A single turn carries every row of the set below to another of its rows. Some are shown first; where does it send the rows asked next?
tele: [  4  -1 -20 -18 -13  33 -21  23  34   8  -6 -12  39  16 -11   0 -50   2
 -12   0 -17  47]
rufak: [-37  34  35 -33  16  11 -36  11 -25  55   7 -31  -6  -9  12 -10 -12  17
 -24  10 -34 -40]
Bevaz: [ -4 -13 -25 -15 -14  23 -42  26  14  13  -1 -10  48  13 -23   2 -52   3
 -33  20  -5  29]
kez: [-15   5 -33 -22 -26  27 -20  11  33  17  -5   4  54 -11 -21  10 -36   4
 -28  10 -20  20]
bapov: [ -7  -7   9 -14  -7 -62  15   7  -7  15  -5 -24  48 -32  18  56  18 -23
  -4  15  23   9]
Livep: [-16  33   7  16  -4 -53  20   0 -17 -23   7 -28  10 -47   8  -4  38 -19
  13  29   7 -18]
Gefug: [ 12  -5   9   6 -24  33 -42  41   1  -2   7   5  12 -24 -39 -21 -60  -3
  19  23  10  42]
sul: [-49  32  -1 -24 -25  12 -14  37 -15  29 -23 -27   8  14   2  16 -34   3
 -58  -2 -19  35]
Bupe: [-11  51  39 -19 -16   0 -44  -2  -7  38  19   2 -21 -66  18 -14   1  28
 -28 -23   2 -11]
dop: [-25 -14  16  19   1 -44  49  -2  -5 -34 -32 -48   5  -1  30 -16 -18  -8
 -20   9  34   0]
kesen: [ 12   4   7   5 -19  15 -30  45  13   4  11  22  -6 -35 -22 -24 -53 -11
  33  -4  -6  43]
Bepu: [-10 -11  34  -3  12 -40  22 -16  16 -35   3 -32  16 -18  16  19 -21   3
 -30  -9  63 -31]
godo: [ 17  41  -2  22  15 -32  25 -30  26 -18  27 -16  10 -12 -23   6  25   3
  13  32  33  -4]
pabe: [ 42  17  14  10   3   7 -38  14  -1  12   1  20 -24 -40   4 -47  -7  46
  19 -30   4  19]
roved: [ 13   0 -11  -9 -27  33 -15  47 -20  -2  -3  16  18 -29 -21 -13 -45   0
  47  19  -5  28]
fad: [-20  40  22 -50  -7  23 -26  11 -19  36  -2 -45 -16  -2  16  12  -4  33
 -31   5 -29 -31]
Gasor: [ -4   7  27   2  -6 -17  57  -9  -2 -22   9 -51 -14   7   4   1 -32 -10
  -8  28  46 -35]
zari: [ -2 -41  30   4  11 -46  34  12  -5  -8  -8 -21   2 -14  24   7 -32 -20
  16  -5  25 -30]
vebu: [ 20  15  33  16   0  19 -44   2  -8  13 -11   9 -13 -39  -9 -58 -11  35
  16   1  23  41]
tas: [ -5  46  47  -5   5  15 -45 -20  -1  54  16  -8  -6 -57   9 -37  -5  19
 -15 -16  11  -8]
komub: [-42  23 -11 -20  -5   5 -31  38 -35  47 -12 -30  17  26  -3   5 -28   4
 -58   5 -16  11]
Tasav: [ 16  16 -22   0  -9 -59  36 -20 -23  33 -11 -46  10  -8  16  10  30   6
  -2  20  14  -3]
bege: [-11  12  16  28  30 -45  13  19  -2 -32   2   2  11  -8 -13  32  22  -4
   0  12  46  39]
sebe: [-42  31  31 -29   6  21 -22  12 -16  41  19 -14 -28  -7   4  13  12  28
  -8  24 -33 -28]
kegub: [ 19  -3   0  -2  17 -35  29  13  -3  14   6 -22  11  22 -18  63   2   4
  23  33  32  16]
bafa: [ 17  -8  30  12  12 -44  46  -2 -21   3  -3 -21 -17   5   4   9 -27  13
 -20 -12  66 -19]
Gumoz: [ 11 -17  11   6  -1 -34  53 -24  18  11  -3 -31  18  -9  15  -3 -39 -24
 -10  -3  42 -14]
Gifal: [-46  37 -24  -4  -8  20 -14  10 -41  26 -26  -7   8  19   1  12  -6  10
 -62  -2 -18  22]
Vurik: [ -2  42  39 -15   2  24 -34 -24   3  41  37   6   6 -62  22  -5  10  25
 -12 -19  20   7]
Gofi: [ 14   8  14   6 -12   6 -23  21  -8  30 -14  25  -8 -44   0 -36  -2  63
  18 -15  24  51]

zari turns into Gumoz
godo turns into bege
Now find these:
Gefug turns into Bevaz
sebe turns into Vurik
Bupe turns into pabe

A single turn carries every row of the set below to another of its rows. Some are shown first; where does it send the rows asked next?
Kifi: [-35 -55  28 -41  28  31 -33 -22 -10 -37  52  10]
Rora: [-30 -20   8  11  26 -17 -47 -17 -10  33  43  20]
zup: [ 20  -6 -13   5  26  53 -15 -35 -31 -40  13 -22]
Pelok: [-67 -16 -28 -32   6  49 -18  17 -26   7  34 -17]
ton: [ -6  25  23 -12  51   6   3 -21 -13  -9   7  10]
finon: [ -7 -31  36 -27   5  18   3   8 -67 -23  17  27]
Manis: [ 19   5 -20  18   6  -3 -22  -8 -11 -63  51  -2]
Lovek: [-38 -67 -25   0  26  60 -10 -15 -13  -4  36 -12]
Boz: [ 19 -44  20 -16  31 -12 -32  31 -33 -36  26   8]
pumi: [  5 -14  38 -45  -1  27  -2  19 -20 -23  33 -41]
nom: [ -7  -5  18   6 -34  52   2  27   2 -47  15 -12]
pap: [-21  26  -8  59  35  23 -23  -9   0 -23  40  -7]
nof: [-36   7  26  37  -6  -2 -15  32   7  21  14  -5]
guv: [ -5 -49  15  -2  31 -16 -36  49 -31 -40  46  -4]
supu: [  2 -43  50   6   4   3 -33  -6  15 -33  -3  -5]
bonil: [-72  -9  33   9  -4  44 -16 -32 -17   5  42  13]
zagu: [-36 -35 -15  34  31  -1 -37   5 -40 -26  24  49]
Boto: [-14 -21  36 -12  17  -3   8  23 -63 -31  32  26]
zimo: [-29 -66  -8  26  17  63 -24  -7 -18 -10  41 -25]
vuna: [-49 -20  -1  17  11  11 -37  23 -67 -41   6 -35]
gosor: [  2  12 -21 -29   1  19  -7 -39  20 -15  22  -9]
fofeg: [-51  23  23  -2 -18 -11 -43  16 -37 -23  38  24]
Mokal: [-43  10 -29 -11  55  -2  -6  -8 -11 -28  54  -4]
puz: [-18   2  22  10 -24  28 -24   2  28  15  36  38]
Femom: [  4 -20  20   6 -45  22 -32  -8  19   1  41  30]
Mikub: [-22 -22  23 -27  32  15 -24 -16 -16  35  43 -45]
mik: [-13   1  11  39 -28   0 -19  20  13  18  18 -16]
surol: [-32 -26 -15   9 -15  25 -62  16  17 -24  11 -42]
vigu: [-39 -27 -30  28  -7  52 -20  21 -18 -53  24  26]
zuvi: [-51 -17 -34  -7  14  58 -27  22 -39  -2  49 -31]

Femom turns into finon
fofeg turns into vuna
Now find these:
zup turns into gosor
Rora turns into zagu
puz turns into Boto

A single turn carries every row of the set below to another of its rows. Some are shown first; where does it send the rows asked next?
Big: [  0  -3  12  -5  30 -24 -25 -25  39  25  14   4 -54 -34  52  11  48   9
  -8  35  44  18 -22  21 -36 -17  14  31   9 -19  24 -23  44 -22  20  -2
  42 -19]
tefe: [ -9 -16  -3 -27   6  35   1 -44  52  28 -41   3  -6 -32  -9  19 -13  -5
  15 -25 -35 -32 -48  39 -27  23 -36  23 -26 -11  34 -10  -6  -1  -4 -32
  66  10]
Daz: [ 54 -11  15  44  -2  33 -12  14  65  41 -15  23   0  19 -47   2  -2 -17
  -2  12  25 -14  12  15 -37  -3  -2   9  -3  -4 -41 -26  22 -11   6  32
  11  14]
Tis: [ 30  -9 -26 -30  18  39 -41 -26  24  23 -20 -41  -1 -14   2  12  22  -3
  12  22  29 -40 -21  62  -7  12   1  36  33 -18 -40 -19 -10  -4  24 -39
  27 -39]
gozi: [ 36 -17   7   6  13  16  -7  18  21  18 -47  46 -41  22 -40  -6   4  -9
 -21  -4  -3  -2  25 -10 -28  27  15   6 -43  24 -30 -25 -15 -20 -10  29
  -9  15]
lin: [-25  23 -22  30  23  -6  10 -50   8 -13 -22   0 -21 -13  10 -19  15  -8
 -34  12  -8  24 -52  28 -39 -34  24  27   6   9  49  39 -32 -40   0  -4
 -13  15]
peme: [-36 -23 -64   1  -1  -7  24  22 -10  -3 -11 -46 -27   8  24 -23 -11  23
 -48   2 -15  12 -18  38 -25 -14 -21  20  -2 -20  21   3   4   7  40  27
 -13   6]
Purun: [ 17  22  24 -53   3  41  11 -28  43  34 -51   2  -4 -38   1 -10 -15  60
  30  -2  -9  21  20  20 -13  42  -2 -24  10  16 -13   8 -12  -3  17 -30
  25  18]
Murev: [  4 -17   2  12 -44  81 -26  35  15  47 -66 -23   5 -12 -16  19  13   7
   0   3  28 -24 -31  45  12  11   4  56 -14  -6  12 -18  15  11 -11  -1
 -10  17]
nazul: [-13  13  30 -15 -27  68   4 -19  61  -5 -48   8 -21 -37   1  -9 -16  -2
  -9   3  18 -52 -14  13  -9 -20  51   5 -21  24  26  24  32 -13  27 -26
  37   1]
niv: [ -5  -5  -4  34   1  17  10 -24   9  17  -9 -55   5  22  24 -35  36  53
  -4   6 -10  48 -51  11 -40 -25  12  11  23  -6  18  32  13  -5  26  16
 -28  -4]
Bof: [ 36 -24 -11  -5  18  13  -8 -21  51  18 -12  45 -22  24 -23  -7   9 -26
  -5  21  -2   0  19   3 -44  14  15  -5 -16 -35 -39 -38 -16 -44  -3  13
  23 -25]
bimi: [ -9  -5   4 -20  14  29  -7 -35  55  42 -45   4 -12 -38 -22  21 -23  -8
  -4 -25 -37 -21 -45  27 -33  15 -37  11 -15 -11  41 -14   6  -8  -8 -29
  70  19]
kep: [ 11 -42 -44 -20   5 -19 -10  -9  22   8 -19  39 -55 -59  44   8   2  28
 -28 -14  13  17 -26  22  -7  15  -7   9   7  25  39 -38  -7  -3   6  20
 -28  39]
lanib: [-13  24 -48  23  20 -18   7 -38  -2 -17  -9 -18 -26 -18   9 -23  24 -13
 -21  16   7  26 -48  14 -40 -30  12  12  23   6  36  52 -11 -25  25   6
 -22 -17]
dopi: [ 40 -21   6   0  15   9  -6  21  19  23 -51  41 -43  13 -38   5  -1 -13
 -35  -3  -2  -5  15  -9 -20  29  10   2 -35  27 -36 -28  -8 -15  -8  36
  -9  16]
Kogi: [ 33 -31 -11  -8  15  10 -12 -16  47  24  -4  39 -24  16 -18   7   4 -27
 -10  25   0  -1  16   1 -50  23  22   0  -9 -29 -45 -47 -15 -38   3  16
  24 -36]
Veb: [-20  25 -58  16  12 -15  12   7 -12   6   1 -36 -17  -5  10  -2  17  -5
 -20  19  15  12 -11  45 -26 -23   5  30  27   2  28  28  14  -6  53  11
   0 -55]
vadil: [-13  -7  16  24   5  12  21 -34  19  17 -16 -33   6   9  15 -59  34  52
 -21   1  -4  48 -38  18 -38 -35  37   5  39  -1  17  27   6 -37  17  -6
  -9  -4]
lume: [ 14 -40 -36 -22   3  -4 -13  -3   0  31 -20  30 -50 -58  41   9  13  21
 -20 -26   4  13 -32  15  -2  25 -16   3   3  13  42 -33   9   4   9  31
 -38  42]
kuni: [  0  14 -47  26 -10  20  20  10  -5  34 -23 -49  -2  19  23   0  33  30
  -2   1 -25  38 -33  42  -6 -21   2  12   2  -5  10  20  24   7  50  29
 -34  -9]
vume: [ 56 -15  16  44   3  30 -18   9  66  31 -20  30  -2  31 -50 -13  -6 -14
   0   0  17 -20  12  19 -40  -9   1  11  -6   0 -35 -21  19 -15   3  30
  14   8]
Losid: [ 35   9   3   8 -21  32 -16 -13  76  23 -27 -17  29 -36   3  39 -15   3
  35  32  -8  -1 -34  64 -18  -8   9  11   7  18 -10  -3   8 -18  -7 -37
  -6 -41]
Zuko: [ 17  14  28 -63   2  37  23 -24  31  23 -64   0 -11 -33  -2 -22  -4  58
  30 -17   2  10   8  19   1  36  -5 -16   5  19 -19  16  -9   3  19 -32
  29   5]
vumo: [-13  -8   2 -15  29 -14 -28 -24  22  19  29  -1 -52 -33  63   2  34  -3
 -16  33  41  -7 -16  16 -40   0  16  24   4 -31  27 -21  48 -13  26  10
  31  -8]
lela: [-11 -36  14   3  22  24 -24 -38  -2  18 -69  -9 -20 -43  -4  10  29 -31
 -30   7   2 -46 -54  10  30  28  -3  48  24  14  -8   4  18 -28 -45  -7
 -11   4]
leko: [-11  16  31 -20 -20  52 -10 -23  60   2 -44   8 -18 -36  -4 -12 -22   0
 -11   4   2 -42 -13   4 -18  -2  63  -5 -19  38  22  22  45 -22  27 -23
  38   0]
Vum: [ -7  -7  40 -19 -12  35  22  49  48  32 -72 -15 -28 -15  -2  18 -32  34
 -20  14 -13  12 -35  25  -7 -21  -4  17 -30  11  -8 -18  25   2 -23 -27
 -10  40]
Nere: [-14 -16  -8 -69  21 -33  17   1  40  -9 -42 -22 -26 -32 -17  10 -13  -5
 -32  21 -13 -25  -9  33 -15  17   9  -2   2  26 -26 -17   6 -36  -4 -57
  26 -30]
fum: [-33 -14 -20  27   7 -26  26 -21   8   0 -11 -22  18 -10 -16 -54   9  30
 -10  -8 -14  37 -33  46 -42  12 -17  30  18  23  23  27  -8 -19   2   1
  -8  54]
verag: [-12 -21  25  10  27  41   8 -16  19  40 -43 -12 -18 -42  -2 -10  11  13
  12  33  39 -16 -17  29   3  16 -39  47  61 -15 -46  -4  12  -3 -29 -31
  -1  46]
kiko: [ 20  10   6  12   6   5  -1 -14  41  33  -9 -21   8 -16   8  24  60  34
   1  -1  45 -19   6  30   0  18   6   3  47  17  27  -9  64   6  33  35
 -23  37]
gid: [-24 -48  16  -7  -5  60 -10 -40  23   9 -31   8  -7 -31  43 -12   1   5
   9  47  20 -20 -29  10   2  32  49  40  46  -7 -34  -8  14 -28 -19 -19
 -28  -7]
kav: [-22 -13 -28 -77   1  27   5  21 -11   5 -67   5 -51 -16   1 -15  -1 -14
 -30  17  28 -21 -23  21  15  22  31  31  -5 -19 -36 -27   6  -9  10 -24
  -1  15]
Deg: [ 18  -5   7  11  -5 -14   2 -15  63  21 -20 -20  12  -5   5  21  63  45
  -3  -5  30  -6  -8  36   7  15   7   5  29  26  23 -20  68  -3  24  34
 -18  51]
ronab: [-54 -22 -42  21   3 -20  37  -2   0  -7  -8 -33  -8  -4 -15 -39  12  25
 -26   0  -6  28 -27  19 -46   4 -25  23  14   5  37  23  -1  -3  14  15
 -21  39]

Deg turns into Big
vumo turns into lume
peme turns into kuni
Now find these:
vume turns into Bof
gid turns into lela
leko turns into bimi
Kogi turns into dopi
Nere turns into Vum
Murev turns into Tis
Zuko turns into nazul
fum turns into vadil
ronab turns into niv

A single turn carries every row of the set below to another of its rows. Some are shown first; where does it send the rows asked next?
F: [ -9 -20  -1 -32  73 -17 -18 -13 -63 -23 -26  12 -13 -20   8 -26 -28]
J: [ 36 -25 -17  17 -12   1  23  36   3 -24 -21 -11 -17  44   8  11  -7]
H: [-16   4  19   3  11  27  22  28 -55 -44 -11  -2  38 -24  14 -53 -18]
R: [  4  -1 -25 -19 -12 -16 -21   0 -39   4  18  12 -43 -14 -16 -34  26]
Z: [  7  -9  -4  30 -17 -18  14 -50 -45 -28 -31 -39  29 -21 -18  19 -25]
V: [ -4 -26  14 -13 -22  -6   2 -24  -7 -11  16   6  12 -35 -37  22  39]
Y: [ -7   2  24 -19  56 -17  26  11 -52  -8 -11  18 -25 -40  29  32  -5]
W: [ -8  33  25  -6  36  19 -21  19 -25 -27 -19  -4  47 -18  34 -34   0]
S: [ 18  -3  32   1   9  -6  -4 -39   6 -17 -21 -61   0 -13  19  30 -39]
B: [ 17 -16  27 -20  -6  -5  -1 -52 -28 -18 -17  -5  -4  -5 -62   0  22]
M: [ 39  13 -13 -40 -12  18 -15  17 -17 -60 -51   6  11 -24 -21  15  16]
G: [  5   4  54  -1  22 -29  -8  17 -33 -30 -28 -15   3   6  73 -28   1]
N: [  9   6   8  -8  -2 -14 -23  -1 -29 -20  -9 -14 -24 -26 -55 -59  16]
E: [ -9 -18  19   6   7 -19  -5  18 -53 -32   7 -10 -21  41  16  49 -40]
A: [-21 -19  -1  13  16 -16   5  16 -32 -53 -37  -6 -43  -3  17  53 -42]
L: [ 41  19  26  -8  23   9 -36  23 -20 -74   8  12  24  -1 -27  -6  -7]
P: [  0 -18 -31  12  -4 -40  23  13  12 -21 -43  -7 -13  17  -7  39  -6]
C: [ -2 -31  18  18   6 -17   4 -10 -25 -39  -2 -35   3 -11  62 -50  12]

V turns into H
P turns into N
Now find these:
R turns into C
S turns into M
A turns into B
L turns into Y

A single turn carries every row of the set below to another of its rows. Some are shown first; where does it send the rows asked next?
seno: [ -8 -13  20 -58 -18 -54  -9   4  32  -1   3 -65 -19  -8]
zug: [-30 -10  16 -47 -26 -45 -22  24  52 -20 -10 -82 -25 -49]
Bis: [-25   5  35 -26  15  25   5  30  52  -7  -7 -92  13 -45]
tata: [-58  50 -50 -24 -40   7 -38   0  30 -56  16 -17  20 -17]
nisa: [-26  -1  50 -34   1  30 -43  51  56  -4 -25 -53  -7 -50]
poga: [-30 -18  24 -60  29 -25 -40  28   4 -40 -26 -31 -19 -26]
zotat: [-31 -10  27 -50  51   9  -2  18   4 -36 -14 -55  11 -32]
dad: [-46  51 -49 -33 -41   6 -45   9  30 -53  19 -15  10 -17]
nutis: [-29 -16  12 -35  13 -33  13  10  31 -29   0 -98   3 -34]
bitaz: [-53  54 -53 -22 -47   3 -37  -2  51 -50  24 -20  25 -15]
mut: [-41  56 -54 -28 -47  13 -42   3  45 -51  27 -29  10 -24]
Mil: [ -2  16  51 -40 -12  10 -20  24  55  20  -4 -57  -3 -19]
Labem: [-20  -3  41 -62  24  -5 -25  16   0  -6 -12 -24  -4  -4]
pak: [-39  54 -51 -28 -40  17 -43  11  39 -46  17 -14   9 -24]
zukeg: [-60  53 -44 -19 -40  16 -38   5  37 -51  15 -15  28 -17]

Labem turns into seno
dad turns into mut
tata turns into bitaz
Now find these:
Bis turns into zotat
nisa turns into poga

